128 stands for zero in the data rows.
Every row has a hidden score. How much higher is the second row's score than the first row's in each pair? 20 means about the same, 40 much higher and 0 much lower. The score is a weighted sum of the row's numbers plus the product of two more (or one squared), each taken from its middle value.
[170,166,146,124,151,126,140,125,134,125,163,162,125,130,157,154,129,168,123,123,139]
[141,140,136,133,137,130,135,131,135,131,141,139,128,135,136,139,136,142,132,128,139]: 21
[101,103,107,123,106,129,109,126,114,128,105,102,127,118,104,106,120,100,122,127,110]
[108,111,116,134,114,129,118,132,127,130,110,109,130,129,111,112,132,109,134,131,122]: 19
[136,140,136,136,139,130,140,137,138,128,138,138,132,136,136,139,136,139,132,130,138]
[0,0,0,51,0,115,0,38,3,103,0,0,91,14,0,0,29,0,68,77,0]: 22
[121,123,111,109,111,124,107,106,106,120,119,121,116,104,116,116,100,126,109,113,106]
[127,128,130,128,129,128,130,131,130,131,128,125,131,132,128,129,127,126,129,130,129]: 20
[129,130,132,136,132,127,136,137,138,133,127,129,132,136,131,131,133,129,137,131,137]
[125,125,128,132,126,129,129,127,129,131,127,126,131,127,126,129,128,124,128,131,127]: 20
[114,115,119,123,117,127,119,126,122,129,113,114,126,120,111,117,122,112,125,126,121]
[37,37,7,36,13,113,2,27,2,97,27,32,82,7,27,21,12,37,51,64,0]: 20
[102,101,111,131,106,129,111,126,120,132,102,102,132,122,104,105,123,100,129,128,116]
[128,127,132,130,131,129,131,135,134,132,128,130,130,135,130,132,133,128,131,130,133]: 20
[140,142,145,132,146,127,144,139,141,132,145,142,126,136,144,143,134,142,131,128,141]
[105,106,111,137,113,133,119,131,124,131,108,107,135,127,108,108,132,105,135,134,119]: 18
[117,115,129,142,127,129,132,138,141,130,121,117,136,140,120,121,141,114,140,134,138]
[134,133,134,132,135,128,136,132,133,131,135,135,131,138,133,132,135,133,133,132,135]: 20
[124,125,134,138,135,130,139,139,142,131,127,127,133,140,131,130,139,122,138,136,140]
[101,102,105,121,102,126,107,118,110,125,101,102,126,107,103,101,114,101,122,123,109]: 20
[154,154,151,134,152,130,148,138,145,131,151,155,130,140,149,149,143,153,135,131,150]
[120,117,110,108,108,122,103,101,104,121,117,119,118,102,116,112,103,118,108,114,106]: 21
[73,67,54,62,58,114,50,56,50,99,65,70,89,51,63,61,51,71,67,78,46]
[180,179,178,166,176,137,179,167,174,147,179,179,151,171,180,178,173,179,161,157,177]: 14
[93,91,93,115,96,126,94,112,99,123,93,93,124,102,90,94,106,90,119,121,96]
[144,146,148,149,146,133,150,150,150,137,146,146,142,152,143,147,154,142,148,145,151]: 19
[104,103,86,74,89,118,80,74,75,105,99,102,93,70,99,93,71,105,80,84,74]
[127,126,113,115,119,125,114,113,108,120,125,124,118,114,124,120,112,126,114,118,112]: 18
[143,142,139,124,139,126,133,126,130,126,142,143,125,124,141,141,125,143,123,124,129]
[255,255,254,178,255,133,248,190,229,143,255,255,152,214,255,255,202,255,168,158,243]: 26
[223,222,201,147,203,133,194,155,179,133,220,220,139,168,216,211,160,227,145,141,186]
[96,97,99,123,99,126,102,119,107,127,95,96,126,111,97,98,114,97,126,127,106]: 22
[116,120,129,135,124,131,132,136,135,128,118,119,134,136,120,124,141,117,135,134,135]
[69,70,75,102,74,126,79,95,83,120,74,72,115,85,72,72,95,69,109,113,79]: 19
[115,111,109,120,109,126,109,117,112,128,112,112,121,113,112,112,119,115,124,124,112]
[133,134,128,128,127,129,129,127,126,130,133,133,128,127,131,129,128,135,129,125,128]: 20
[122,122,125,123,122,125,120,124,124,126,121,119,126,124,119,121,122,120,123,122,121]
[85,84,81,98,83,121,79,94,82,118,84,84,114,84,80,84,90,87,101,112,82]: 21
[145,145,176,177,167,142,179,184,190,146,153,148,154,188,160,163,189,146,171,161,186]
[115,114,126,136,124,128,128,135,131,136,117,116,133,136,120,121,133,115,134,134,129]: 23
[198,197,175,136,179,126,171,139,157,128,192,197,130,147,186,183,140,200,134,130,163]
[132,133,129,131,133,126,129,134,131,129,133,134,131,132,132,134,133,133,131,129,132]: 20
[148,148,149,138,149,130,144,139,145,131,147,148,132,143,149,150,139,148,134,133,146]
[109,110,121,131,117,128,123,135,127,127,114,113,130,131,116,116,132,112,132,133,126]: 22
[162,159,147,126,153,123,146,127,137,126,159,159,123,132,159,153,131,161,126,128,140]
[155,152,146,130,148,125,148,130,137,128,150,153,128,137,155,150,133,155,128,128,143]: 20
[116,113,102,101,103,126,99,99,96,116,111,111,116,95,109,106,98,115,106,110,94]
[131,131,121,117,120,129,117,116,116,124,127,130,120,114,122,124,116,131,121,121,116]: 19
[130,131,128,127,129,130,133,130,126,131,133,132,129,125,128,130,132,132,128,129,130]
[120,119,120,123,120,127,120,119,121,122,120,118,124,122,117,118,124,117,120,122,121]: 21
[123,127,122,125,123,129,122,121,122,127,122,126,126,120,124,122,121,127,126,126,121]
[128,131,118,119,119,125,116,118,117,122,129,129,120,113,128,123,117,130,115,121,116]: 21
[134,136,146,136,141,129,148,138,149,129,138,136,133,142,141,141,144,132,138,129,143]
[148,150,173,184,167,138,176,186,185,152,154,149,160,188,158,162,188,146,179,175,185]: 16
[123,124,134,137,132,129,135,135,141,131,125,123,134,143,124,131,141,120,137,138,142]
[126,126,120,118,120,129,119,122,119,126,125,126,125,117,123,121,119,125,121,122,118]: 18
[147,149,145,128,144,130,142,129,141,125,146,148,127,134,148,146,133,149,129,127,141]
[100,103,110,133,106,129,112,130,120,132,103,103,133,124,103,107,126,101,134,132,113]: 19
[100,98,107,125,100,129,107,119,111,130,100,100,126,116,97,99,117,98,126,126,109]
[132,132,145,136,144,128,147,141,142,127,134,134,132,146,137,139,142,130,136,133,148]: 23
[138,138,140,136,141,133,138,135,139,132,136,138,133,139,141,143,136,138,134,128,143]
[98,97,68,79,73,119,67,73,62,108,89,91,101,67,85,79,64,100,84,94,62]: 18
[212,210,184,155,191,129,182,156,173,136,202,207,140,164,193,196,161,211,147,146,181]
[177,173,160,130,163,130,155,132,149,126,172,172,128,141,170,168,137,174,128,129,152]: 22
[135,135,124,115,125,125,123,115,119,123,133,133,122,117,130,131,116,134,117,122,122]
[136,137,134,142,123,133,124,153,130,137,126,140,133,125,124,112,145,155,136,119,105]: 20
[120,125,144,173,137,137,149,171,165,150,128,125,154,169,133,137,172,124,166,163,158]
[142,139,143,137,141,131,139,138,136,130,140,141,129,137,141,139,140,143,133,131,139]: 17
[118,119,129,127,126,129,127,129,130,128,121,119,130,129,120,123,131,117,130,127,129]
[159,159,143,127,145,129,142,129,132,127,156,157,129,132,151,146,131,160,126,129,137]: 18
[140,142,133,129,136,129,135,133,131,130,138,141,128,132,136,137,135,139,128,128,135]
[104,105,108,114,109,125,108,111,110,119,105,104,121,112,110,108,111,104,116,117,109]: 22
[130,129,144,144,137,131,145,144,146,133,131,133,134,144,132,136,147,128,139,137,147]
[143,144,143,135,142,129,145,135,142,130,142,142,128,138,145,144,134,143,132,124,144]: 22
[112,110,122,142,121,129,127,141,133,134,116,112,135,136,114,117,141,111,140,138,128]
[181,182,184,148,183,129,181,155,170,133,183,182,139,165,185,184,160,181,142,141,178]: 22
[10,7,0,14,0,109,0,0,0,89,0,4,67,0,0,0,0,11,33,49,0]
[102,102,112,132,108,130,112,132,119,128,102,99,132,123,104,105,125,101,132,136,116]: 5
[133,132,136,132,138,127,139,137,138,131,134,132,132,142,135,135,135,132,136,133,137]
[153,137,139,116,146,131,138,148,160,133,157,143,127,145,179,151,117,137,131,127,131]: 25
[164,164,159,132,161,128,159,134,151,127,165,166,128,147,165,162,142,166,134,132,152]
[176,152,153,141,148,138,148,130,149,124,137,154,127,137,147,168,140,161,129,137,144]: 19
[152,154,149,129,150,129,149,135,137,126,150,153,126,136,153,150,131,153,130,127,139]
[146,146,158,169,156,138,160,165,164,146,148,148,154,167,153,153,163,146,163,158,165]: 17
[246,248,235,180,239,137,231,189,215,147,246,246,151,205,242,240,195,243,170,160,226]
[138,138,144,138,143,128,137,138,141,128,138,137,131,139,140,142,142,135,137,127,146]: 21
[103,104,112,126,109,127,113,122,118,129,106,106,129,119,105,107,124,103,128,123,112]
[2,2,20,83,17,126,25,72,42,114,7,2,109,50,8,14,60,0,92,99,31]: 21
[139,139,145,133,144,128,148,134,144,127,144,139,131,141,144,145,137,141,133,132,148]
[139,136,128,128,130,128,127,125,124,124,134,136,126,125,132,132,123,140,127,131,127]: 17
[93,94,98,121,96,126,98,117,99,130,94,95,124,108,93,94,110,92,124,123,99]
[160,159,149,129,152,127,145,128,138,125,156,156,127,134,155,154,133,160,124,125,142]: 20
[100,100,102,110,100,125,101,106,104,119,101,102,119,106,104,101,106,99,107,114,104]
[140,137,147,137,147,128,149,135,143,134,143,141,127,140,144,145,136,138,133,131,146]: 19
[130,131,124,123,124,133,124,122,122,127,129,129,128,123,127,127,123,132,125,130,124]
[228,230,211,161,214,135,206,165,194,137,224,226,141,182,221,218,175,231,154,146,203]: 21
[131,131,135,138,140,133,138,141,142,134,136,133,136,142,134,136,139,129,136,140,138]
[125,123,125,127,125,129,125,133,126,129,125,125,130,124,122,125,127,124,128,128,122]: 18
[115,114,118,118,115,124,115,119,120,125,113,114,122,120,116,115,116,114,117,123,112]
[98,102,110,131,106,129,111,125,116,130,103,102,129,121,106,106,122,103,127,130,116]: 18
[158,155,147,127,150,129,143,129,136,127,152,153,126,139,155,153,132,158,127,125,141]
[87,89,86,105,86,127,86,100,92,122,87,88,116,91,88,87,96,88,110,110,86]: 21
[92,92,91,107,92,125,92,105,96,120,91,91,119,102,91,94,103,91,111,115,94]
[116,117,126,134,122,128,128,136,134,132,118,116,132,128,117,120,136,115,136,133,131]: 20
[156,156,148,130,148,127,146,130,139,127,152,155,126,134,152,150,132,158,127,127,140]
[152,150,138,127,140,126,137,129,132,127,148,149,130,133,148,144,125,150,127,127,136]: 20
[181,181,176,146,181,130,174,151,166,135,179,179,134,163,179,176,155,181,142,137,171]
[111,111,115,119,118,126,116,117,114,127,113,113,118,117,113,115,120,109,121,119,114]: 21
[255,255,255,184,255,134,255,199,247,144,255,255,155,228,255,255,211,255,171,162,255]
[145,144,142,148,143,133,144,149,147,135,144,143,139,146,144,144,147,146,143,145,145]: 8
[147,147,148,130,147,127,146,130,138,125,147,147,126,138,146,147,137,148,129,127,144]
[105,106,90,96,91,121,86,94,85,117,101,104,113,86,100,96,88,106,100,108,85]: 20
[136,132,124,126,127,126,121,125,124,126,132,132,128,122,129,128,123,134,127,127,120]
[107,106,117,136,111,130,118,135,129,132,109,105,136,129,108,109,131,105,138,136,124]: 20
[143,144,137,131,139,130,138,136,137,129,143,143,131,134,144,140,133,145,131,131,143]
[125,126,114,105,114,124,105,106,108,121,121,123,118,107,120,119,104,126,111,113,109]: 20
[160,160,147,126,152,126,148,131,136,126,158,158,128,133,156,151,129,160,127,125,143]
[219,213,187,140,192,131,183,146,165,130,208,212,132,156,204,199,150,220,141,135,174]: 16
[177,178,185,153,186,132,185,160,177,135,178,179,143,172,181,184,165,176,148,145,181]
[144,144,158,162,156,136,159,163,160,139,147,145,145,162,146,151,161,142,155,151,163]: 15
[132,133,161,195,153,145,168,192,183,158,142,135,167,191,144,151,193,133,185,178,179]
[113,116,127,145,120,133,132,144,135,134,115,114,140,142,118,120,140,112,141,137,133]: 22
[130,136,135,131,117,134,115,141,133,141,116,127,134,97,125,135,125,148,113,135,125]
[136,135,136,135,137,128,139,135,139,131,139,134,133,137,135,137,136,135,133,131,138]: 10
[93,93,89,101,90,121,90,99,90,120,91,92,114,93,91,90,96,92,105,111,89]
[61,62,57,83,55,118,57,78,66,110,61,59,109,68,58,56,74,62,90,98,54]: 20
[119,120,118,117,117,127,113,117,116,126,119,121,119,115,118,119,114,120,118,120,117]
[150,150,144,130,145,126,140,133,141,129,149,151,129,137,148,146,134,152,127,130,144]: 20
[117,117,133,138,125,128,132,140,137,132,119,122,135,141,118,124,138,115,141,136,138]
[143,143,127,116,130,125,127,115,118,121,138,142,119,116,137,137,114,146,119,119,123]: 19
[178,181,194,159,193,129,192,163,184,138,186,182,142,177,186,192,171,180,150,148,192]
[147,144,142,136,144,128,143,132,137,127,145,144,130,138,142,141,136,144,131,129,141]: 15
[147,144,140,132,142,128,143,134,137,130,146,146,128,137,145,145,137,146,131,127,140]
[133,131,121,116,122,127,116,117,114,124,126,130,119,113,124,124,113,132,119,120,117]: 19
[141,138,131,128,134,129,130,130,133,131,137,137,130,130,136,131,132,138,129,130,130]
[77,73,68,82,65,120,65,75,65,112,74,74,103,72,71,69,74,78,88,94,60]: 23
[130,130,128,130,131,130,130,129,129,131,130,130,125,129,130,127,130,128,128,127,129]
[89,90,89,112,87,128,91,103,93,122,91,90,117,96,87,90,100,89,108,115,90]: 21
[94,93,99,122,96,128,103,118,106,127,97,96,129,109,98,96,113,95,126,126,104]
[123,125,136,138,133,130,138,138,142,132,124,127,133,142,127,130,142,121,137,135,145]: 24
[94,95,98,118,96,129,98,115,104,126,95,95,127,109,93,96,109,94,122,127,101]
[144,145,139,130,140,128,137,131,138,132,145,145,129,136,144,140,136,145,130,129,138]: 20
[118,120,117,116,117,126,118,116,114,124,119,118,122,114,118,118,117,119,118,120,114]
[113,111,101,104,106,122,99,102,99,117,109,111,113,98,109,104,101,110,107,112,98]: 20
[142,144,173,185,168,138,182,196,195,149,151,149,161,196,156,162,198,143,176,171,190]
[97,99,99,110,98,124,96,107,100,124,100,101,115,98,97,99,103,96,112,113,98]: 21
[134,133,138,140,136,130,140,139,138,131,136,133,131,140,136,136,139,134,134,133,138]
[117,119,133,145,128,132,136,146,141,136,122,120,140,147,122,126,148,115,145,141,142]: 20
[200,196,174,134,180,127,168,138,153,131,193,195,127,147,187,187,145,200,130,129,164]
[145,145,154,142,153,129,155,144,152,130,148,147,132,153,149,150,150,143,139,134,157]: 23
[125,126,134,138,135,131,142,139,138,132,128,126,136,142,128,131,141,124,136,134,140]
[160,160,190,185,185,139,199,190,206,148,169,163,159,202,174,179,200,159,177,166,204]: 20
[107,108,120,141,116,133,123,141,129,136,109,109,138,135,111,112,140,106,142,141,127]
[25,25,19,73,21,123,23,62,34,109,22,23,104,43,19,19,53,26,86,93,27]: 20
[87,84,88,102,92,123,89,97,91,117,88,89,115,96,89,90,98,86,106,112,92]
[200,202,186,147,192,132,182,150,174,133,199,202,137,165,194,196,159,198,141,137,179]: 20
[93,93,92,117,93,128,97,110,101,124,91,92,124,103,93,91,105,92,115,120,98]
[94,93,97,117,94,128,96,112,102,127,93,94,125,106,96,93,107,91,120,124,96]: 20
[66,64,54,78,57,118,53,69,53,113,62,63,99,58,60,56,64,66,83,93,50]
[145,144,140,129,139,127,138,134,137,130,143,145,127,136,143,142,132,145,132,129,140]: 18
[158,158,147,129,150,126,145,126,137,125,155,158,127,135,154,152,130,160,125,126,142]
[143,144,145,133,148,125,147,136,142,127,143,143,132,137,144,148,137,141,130,130,146]: 23
[96,99,98,113,99,121,101,114,103,120,96,97,121,106,97,98,110,96,114,119,99]
[138,138,143,131,141,130,144,137,140,128,140,137,131,144,140,141,137,137,133,132,141]: 18
[87,88,85,104,87,125,86,100,86,120,87,87,117,92,85,86,100,89,105,108,88]
[137,137,145,134,145,127,146,133,146,129,141,139,132,141,142,144,141,137,130,132,144]: 23
[92,87,85,92,84,122,81,91,80,114,88,88,109,85,84,85,87,87,95,100,80]
[162,163,155,130,158,128,151,132,144,126,160,162,125,141,161,162,135,161,128,128,149]: 21
[143,141,146,140,145,132,147,140,142,130,144,143,132,147,145,144,140,143,138,135,141]
[126,126,127,132,129,130,129,128,126,130,127,127,132,129,128,128,131,127,131,132,129]: 19
[100,100,108,127,107,128,110,125,116,131,104,102,129,121,104,105,122,102,129,128,117]
[132,132,136,138,134,129,138,139,143,133,133,131,136,139,134,133,137,128,135,139,135]: 21
[120,121,123,118,123,124,124,118,120,127,119,120,125,118,122,122,121,120,120,120,117]
[114,111,119,129,118,132,120,128,124,131,113,111,126,127,112,115,126,109,128,128,126]: 17
[118,122,118,118,119,126,116,119,115,123,119,119,122,117,121,120,112,119,120,119,116]
[120,123,136,150,133,132,139,150,147,137,122,123,140,148,126,128,149,121,147,143,148]: 19
[82,80,74,85,77,118,72,83,72,113,79,80,105,75,78,73,77,81,92,99,67]
[109,106,86,86,92,120,84,83,81,113,101,105,106,78,99,94,80,108,95,99,79]: 17
[138,139,152,149,150,135,153,151,154,134,142,140,142,155,143,147,152,135,150,143,158]
[255,255,226,159,236,131,220,166,199,138,255,255,139,189,252,243,175,255,153,146,210]: 19
[142,139,136,133,135,129,133,131,131,127,141,140,132,130,135,139,131,141,128,128,132]
[139,137,129,130,132,129,126,128,131,129,137,138,128,126,136,132,128,139,130,128,125]: 20
[155,155,158,135,158,129,155,139,150,132,155,156,129,145,157,159,140,155,134,128,151]
[89,89,88,107,87,122,91,103,94,123,89,89,118,95,91,87,102,87,110,116,87]: 20
[129,127,116,111,118,125,113,108,111,120,124,127,119,108,120,117,106,129,114,116,106]
[130,130,123,123,125,128,120,121,121,123,129,128,126,118,128,125,120,132,124,122,121]: 19
[129,132,146,141,143,128,144,141,144,130,134,134,130,143,136,139,142,131,135,134,144]
[147,147,146,131,143,125,147,132,139,131,149,144,131,139,146,149,133,147,131,128,142]: 20
[86,84,74,85,76,124,72,82,70,112,82,83,105,72,80,77,75,83,96,99,69]
[118,119,119,122,121,126,119,124,120,124,120,119,126,122,117,122,121,119,125,124,118]: 21
[108,106,91,86,91,121,85,83,79,114,104,104,102,76,99,97,80,107,95,98,80]
[123,123,138,140,134,134,139,138,143,128,127,127,129,141,132,132,143,123,141,134,141]: 20
[158,160,165,141,162,128,162,151,157,134,162,160,135,156,161,163,151,162,142,140,162]
[158,156,175,167,173,136,178,172,180,139,162,161,148,176,165,167,174,158,157,154,181]: 19
[115,116,135,160,128,138,139,161,150,141,119,118,148,156,122,125,156,117,157,153,147]
[127,123,121,119,121,127,119,119,117,125,124,128,123,120,122,122,116,125,120,122,116]: 22
[128,132,141,141,139,129,146,142,145,130,133,131,133,145,134,137,142,129,141,133,147]
[126,127,135,138,134,131,136,135,135,134,128,128,131,137,130,134,137,123,133,132,137]: 19
[120,122,132,127,129,128,132,130,133,127,124,123,127,131,125,124,130,122,126,131,135]
[139,140,160,169,158,132,162,170,172,146,146,145,152,170,148,150,173,138,165,158,169]: 18
[68,66,53,59,55,115,45,52,42,101,64,64,88,47,63,58,49,70,68,76,41]
[147,147,175,173,165,135,181,178,187,141,155,152,157,184,159,165,185,146,169,161,186]: 19
[115,113,114,123,113,125,121,121,122,125,115,113,125,121,114,116,122,111,124,125,118]
[210,212,209,171,212,134,212,175,199,140,213,214,149,193,215,216,185,209,162,155,207]: 21
[127,126,124,123,122,129,121,124,120,123,128,127,126,121,126,124,120,129,123,128,121]
[108,109,123,145,121,133,126,147,134,136,114,111,140,142,114,116,143,109,145,143,135]: 20
[151,150,179,174,170,135,184,180,187,142,158,155,153,191,160,166,181,150,166,159,187]
[168,165,148,140,153,128,148,135,144,132,161,165,134,138,157,153,140,166,139,139,145]: 16
[122,125,108,102,113,122,105,101,103,116,119,120,115,103,116,113,99,121,105,108,98]
[106,104,111,118,110,126,113,121,117,123,107,107,123,118,108,110,117,105,121,121,115]: 20
[141,139,134,137,136,133,134,139,136,134,139,138,139,137,138,135,139,141,139,139,135]
[129,127,118,111,120,129,114,109,109,122,123,127,117,108,122,119,109,128,113,113,112]: 22
[154,155,148,133,152,130,146,136,139,131,152,157,129,146,154,150,136,158,132,130,144]
[111,111,120,130,119,127,122,127,122,129,115,114,131,128,116,121,126,111,131,126,124]: 19
[130,131,117,117,123,128,115,115,112,124,126,127,119,115,124,120,113,130,117,117,113]
[150,152,171,159,166,132,173,162,174,138,157,154,142,172,162,163,169,151,150,147,175]: 24
[73,69,60,76,62,115,60,66,59,108,66,68,98,59,66,64,67,70,82,91,54]
[107,108,115,135,113,129,121,134,128,135,107,108,134,129,109,117,132,105,137,138,125]: 18
[160,164,186,169,180,130,186,177,187,140,166,162,150,185,172,177,181,162,166,155,190]
[110,112,121,148,122,131,127,147,134,138,113,112,139,141,117,119,143,109,146,145,131]: 20
[122,123,126,126,127,129,127,128,128,128,121,121,127,129,125,126,124,121,125,127,128]
[115,116,127,138,127,131,134,141,139,131,120,118,133,137,122,124,138,116,139,134,136]: 19
[138,138,130,130,130,126,130,129,128,131,134,137,131,130,135,136,130,138,127,132,130]
[160,160,148,126,151,126,147,128,138,123,159,159,124,130,158,154,131,161,126,124,144]: 21
[134,133,134,122,135,127,133,122,126,125,133,134,125,129,132,133,123,133,123,125,130]
[81,77,81,103,81,122,84,96,87,115,79,80,114,93,81,82,97,80,103,107,83]: 21
[69,72,73,106,71,126,78,101,85,119,69,71,120,89,70,73,97,70,106,114,78]
[126,125,136,137,136,129,140,141,142,131,128,127,131,142,131,136,142,124,138,134,143]: 20
[118,120,133,137,130,130,137,140,136,134,122,121,135,140,126,125,139,119,135,135,135]
[169,168,163,135,165,131,162,138,155,131,169,169,129,149,168,170,144,171,133,133,156]: 19
[127,130,149,157,144,131,154,161,160,137,133,130,143,164,135,142,163,127,153,149,159]
[67,67,70,103,67,126,75,98,83,118,64,66,113,87,67,70,91,66,109,111,75]: 19
[116,113,128,138,122,129,128,140,133,132,117,115,133,138,115,120,135,114,137,136,132]
[129,129,120,116,121,128,118,117,117,122,126,129,126,112,126,124,114,128,119,120,116]: 21
[235,236,228,167,233,131,224,178,208,142,237,236,150,196,238,236,188,234,160,155,220]
[144,142,147,131,147,129,147,135,143,128,144,143,131,137,148,146,138,140,132,128,147]: 21
[85,83,89,107,85,124,89,107,94,124,86,85,119,96,87,88,103,85,117,116,91]
[66,65,49,68,54,116,47,57,45,106,63,62,95,49,58,55,52,67,75,86,43]: 22
[118,116,127,142,126,132,134,143,137,133,120,118,137,137,122,122,142,117,139,135,136]
[104,102,80,86,87,121,76,77,72,111,97,101,103,73,95,89,73,104,92,94,73]: 20
[104,105,108,122,109,126,111,122,117,127,105,105,124,119,108,107,120,104,124,124,116]
[126,128,138,139,139,129,142,142,142,131,128,128,137,142,133,133,140,125,136,135,145]: 22
[109,107,95,84,99,118,85,80,81,107,106,108,98,82,103,101,79,108,88,92,85]
[115,116,124,139,125,128,131,137,136,132,120,115,135,138,120,121,137,113,138,133,133]: 18
[158,157,148,132,149,128,145,129,139,126,157,155,127,135,155,152,134,160,129,126,142]
[55,57,52,87,51,125,53,79,63,117,55,55,109,69,55,51,74,57,95,103,51]: 23
[85,81,77,89,78,118,77,87,76,115,83,84,104,82,82,83,82,82,97,100,76]
[116,117,120,116,120,129,117,116,116,123,119,119,123,117,117,117,115,115,117,121,121]: 20
[80,79,74,98,75,123,74,92,79,121,79,78,113,82,75,80,85,78,100,107,73]
[117,115,128,139,126,131,133,141,139,134,120,117,132,137,120,123,139,114,137,135,135]: 19
[195,191,169,137,174,130,165,141,154,130,184,189,130,147,184,181,146,194,136,131,164]
[143,138,141,131,142,129,142,133,137,129,141,140,125,135,137,140,134,143,130,130,136]: 21
[114,115,126,140,125,133,128,143,136,134,117,116,134,140,119,122,141,113,137,138,132]
[160,164,196,186,184,137,198,192,203,147,172,165,159,201,175,179,196,158,177,168,204]: 22
[119,122,120,121,122,128,122,121,118,126,122,124,126,121,122,123,119,120,121,124,119]
[224,222,199,147,207,131,189,155,179,134,217,219,135,168,213,210,160,224,143,138,184]: 16
[174,173,194,179,189,139,196,183,197,142,178,175,149,191,178,187,184,173,169,161,200]
[91,92,88,95,90,119,90,94,88,110,88,92,107,90,89,90,87,91,97,99,85]: 24
